In the data rows, zero lies at 4.5, halfway between 4 and 5.
Each row is one of a few hidden patterns, moved along and wrapped round at the ends; its group is its pattern. There are 3 groups. The first row asked about is in group 0, and each new group gets the next number.
Each row in order, then its group:
5 7 5 3 7 3 2 4 0
2 4 6 5 6 7 4 2 1
5 3 7 2 3 4 5 8 0
5 4 3 2 6 6 6 3 2
3 4 6 6 6 7 4 1 1
5 4 3 1 6 7 6 3 2
5 4 3 2 6 6 6 3 2
5 8 4 2 7 3 2 5 0
4 3 2 5 7 6 4 5 2
5 3 7 3 3 4 5 7 0
2 2 4 6 5 6 6 4 1
6 3 3 3 5 6 6 3 2
5 4 3 2 6 7 6 2 2
5 4 3 2 6 7 6 3 2
3 4 6 5 6 7 5 2 1
4 2 6 6 6 3 6 3 2
4 2 6 6 6 3 5 4 2
2 3 6 7 7 3 6 4 2
6 4 3 3 6 6 6 3 2
6 4 3 7 2 2 4 5 0
7 4 3 7 3 3 5 5 0
4 3 2 6 6 6 3 6 2
2 4 6 6 6 6 4 1 1
5 7 4 3 7 3 2 5 0
6 4 3 3 7 6 7 3 2
3 3 2 6 6 6 3 5 2
3 2 6 7 6 3 6 4 2
5 7 4 2 6 4 3 4 0
4 3 7 3 2 4 5 7 0
4 3 7 2 3 4 6 7 0
5 3 2 2 6 6 6 2 2
5 4 3 2 6 7 6 3 2
4 3 7 3 3 4 5 7 0
3 3 2 6 6 6 3 6 2
6 4 3 2 5 6 6 3 2
6 8 4 3 7 3 3 4 0
5 4 3 3 6 6 6 3 2
4 3 2 6 6 6 3 5 2
2 4 6 4 6 6 4 2 1
4 2 6 6 6 3 6 4 2
3 2 6 6 7 2 6 4 2
6 4 4 3 6 6 6 3 2
4 3 2 6 6 6 3 5 2
3 4 6 5 5 7 4 1 1
5 3 3 2 5 6 6 2 2
5 3 7 3 2 5 5 7 0
